The same turns and mirrors carry the whole set onto itself and the rows of a family onto each other. Which other rows belong to the same family as each row named below? List them in the order they appear above.
These 30 rows form 5 families of 6 rows each.
J432: [-14  12  -2 -10   4  17  -1  29   1   4 -37   5  22 -41  14 -16  -5   1
   7]
J430: [ -7 -32 -14   5  -3 -16  17  30  13  -8  17  11  14 -14  19  32  27  -8
   8]
J105: [ -3  -6 -23 -21   6   2  -2  35  -4 -12 -24  19  30 -27  18  15  -6  -7
  17]
J345: [-17   3  24   1  -1 -12 -32  36 -37  36 -21  16   2 -40  10 -12   0 -24
 -11]
J754: [-21  10  24   6  -1   5 -16  30 -16  34 -30   4   7 -45  10 -28   0  -9
 -10]
J332: [ -5 -43 -10  14  -1 -14  25  31  19  11   4   9  24 -14  16  21  15   7
   0]
J381: [-21 -18  34  15  -9 -27 -25  31 -24  45   8  14   0 -25  34  -1  14 -10
 -27]
J646: [-22 -13  31  21  -8 -23 -17  30 -23  37  11   9 -12 -32  10  -2  29 -26
 -17]
J479: [-13 -42  14  16  -9 -34  -4  31  -5  30  23  16  10 -10  38  23  20  -1
 -20]
J591: [-16  32  10 -11  -4  21 -10  27 -10   2 -26   2   6 -25  25   3  -7   3
   8]
J719: [-17  19   3 -22   0   9 -23  30 -12   0 -28  12  20 -35  39  -9  -8   0
   0]
J749: [-22  26  35   6  -8   7 -21  27 -24  32 -17   1  -8 -28  21  -6   0  -6
  -9]
J441: [ -8   8  -9 -10  -3  14  10  27   9 -12 -12   4  17 -11  29  27  -1  11
  15]
J870: [-12 -27  22  26 -11 -20   7  28  -2  32  22   5  -2   0  23  34  20   2
 -12]
J428: [ -6 -36 -12  -2  -3 -19   7  31  10  -1  12  17  26  -8  43  32  11   8
  -3]
J587: [-20 -18  33  26  -5 -17  -9  30 -15  52  -6   6   0 -34   8 -15  14 -11
 -22]
J716: [-23  12  29  -4  -5  -5 -35  30 -28  30 -17  12   4 -37  35 -18   0  -9
 -17]
J971: [-20  -4  41  25 -12 -14 -13  27 -21  47   7   2 -13 -15  20  10  14  -7
 -18]
J39: [-13 -29  24  18  -4 -32 -19  37 -30  47   4  19   0 -25  11   7  14 -24
 -18]
J312: [ -6 -14 -20  -6   4   7  19  30  18  -7 -19   7  31 -25  17   9   2   9
  12]
J423: [-14 -38  11  23  -7 -30   4  31  -3  22  27  11  -1 -17  14  22  35 -18
 -10]
J931: [ -5 -21  -4   8  -7  -6  20  27  12   2  13   5  13   2  28  43  12  11
   5]
J967: [-11  14   0 -18   4   5 -23  35 -24   7 -35  16  17 -40  14  -8 -10 -16
   7]
J477: [-25  17  26   2  -3  -1 -26  30 -26  22 -14   6  -8 -45  11 -18  15 -25
  -6]
J68: [  1 -38 -22  -4   2 -18  10  36   3  -2   2  21  27 -12  19  35   7  -6
   9]
J818: [ -9  -5 -18 -21   0   3  -2  30   7 -16 -12  14  30 -20  43  16  -2   9
   8]
J364: [ -4 -49   2  16  -2 -35   1  37 -11  28  15  21  13 -12  15  30  17 -14
  -8]
J255: [ -9  -1 -21 -15   2   6   8  30   9 -24  -9   9  19 -27  19  15  13  -7
  19]
J19: [-18  24  -1 -16   1  13 -13  29 -10  -9 -24   7   8 -43  15  -9   7 -16
  11]
J382: [-12 -45  16  30  -5 -27  12  31   3  41  11   8   9 -18  11  10  22  -3
 -17]

Same family as J870: J591, J749, J441, J971, J931
Same family as J19: J430, J646, J423, J477, J255
Same family as J479: J381, J719, J428, J716, J818
Same family as J312: J432, J754, J332, J587, J382

The same turns and mirrors carry the whole set onto itself and the rows of a family onto each other. Which other rows belong to the same family as each row named below? List them in the order they appear above.
These 33 rows form 11 families of 3 rows each.
J586: [  4 -13   4  33   4  13   1  -6  -4 -15  26 -16]
J495: [ 21 -14 -10   8   4  -7  27 -25  -1 -13 -40 -11]
J950: [  4  -8   0 -36  -4 -18  -8 -25 -23  21   6 -16]
J812: [ 19 -15 -18   7  11 -22  21 -19   0  -5 -36 -10]
J29: [ 25 -13  -3  12   4 -16  13 -25   9 -12 -39 -12]
J418: [ 14  -9  19  22  11  13   3 -13  10  -9  32 -19]
J547: [  5 -11   2 -40 -15  -2   1 -36 -15  16   9 -10]
J526: [ 10 -11   8 -35 -15 -11 -12 -37  -6  16   8 -11]
J740: [  7  -6  11  18  21   7   6  -1  -8  -3  34 -25]
J246: [  3 -15  12 -40 -23  -5   3 -22  -3  15   6 -16]
J159: [  9  -7  12  26  14  14  10  -5   2 -17  27 -14]
J956: [ 18  -5 -13   6  18   0  18 -21   8 -11 -40 -13]
J254: [ 19 -11 -11   3   1 -17  14 -23  -3 -14 -42  -6]
J15: [ 17 -17   0   3  -6 -11  26 -12  10 -11 -40 -17]
J119: [  6  -6   1 -34 -16  -7  -9 -22  -7  29  10  -4]
J417: [ 14 -16 -17  13  -8 -16   5 -21  -8 -13 -38  -9]
J327: [ 11 -18 -18   9  10 -12  16 -21   2 -13 -39 -22]
J939: [  9  -9  13  18  12  22  18 -12   1 -10  32 -19]
J225: [  7 -13  21  14   2  16  17   0  12  -9  26 -23]
J251: [ -2 -13  -2 -24 -22  -6 -18 -28 -20  12  15  -9]
J985: [  9 -10   5  23  20   8  14  -4   3  -5  34 -18]
J484: [  3  -5   8  18  17  24  -1 -12   4   1  33 -15]
J999: [ -5 -15  -7 -39  -9  -7  -9 -33 -12  16   8 -20]
J885: [ 19 -10 -10  12  16 -20  17 -12  -8  -8 -37 -18]
J743: [  3  -2  -4 -44  -2   1  -7 -34  -7  17  -1 -10]
J543: [ -1 -13   4  18  18  17   6  -9   4 -10  32 -29]
J283: [  3 -12  -4 -37  -7 -13  -4 -28 -14  23  17  -9]
J466: [ 17 -10 -15  18  14  -3  13 -20   5  -8 -40  -9]
J456: [ 22  -9 -12  10   0 -15  16 -12   6   1 -41  -5]
J610: [  2  -8   5 -37 -14  -6 -10 -30 -16  12  18  -6]
J932: [  5   0   9   9  23  26   6 -11   7  -5  30 -19]
J631: [ 11  -5  10  25  10  15   8   2   9   2  28 -12]
J422: [  2  -8  -6 -35  -8  -3 -13 -36 -11  23  -2  -6]

Same family as J456: J119, J631
Same family as J610: J159, J254
Same family as J939: J495, J547
Same family as J251: J586, J417
Same family as J999: J327, J543
Same family as J422: J484, J466
Same family as J15: J246, J225
Same family as J812: J985, J283

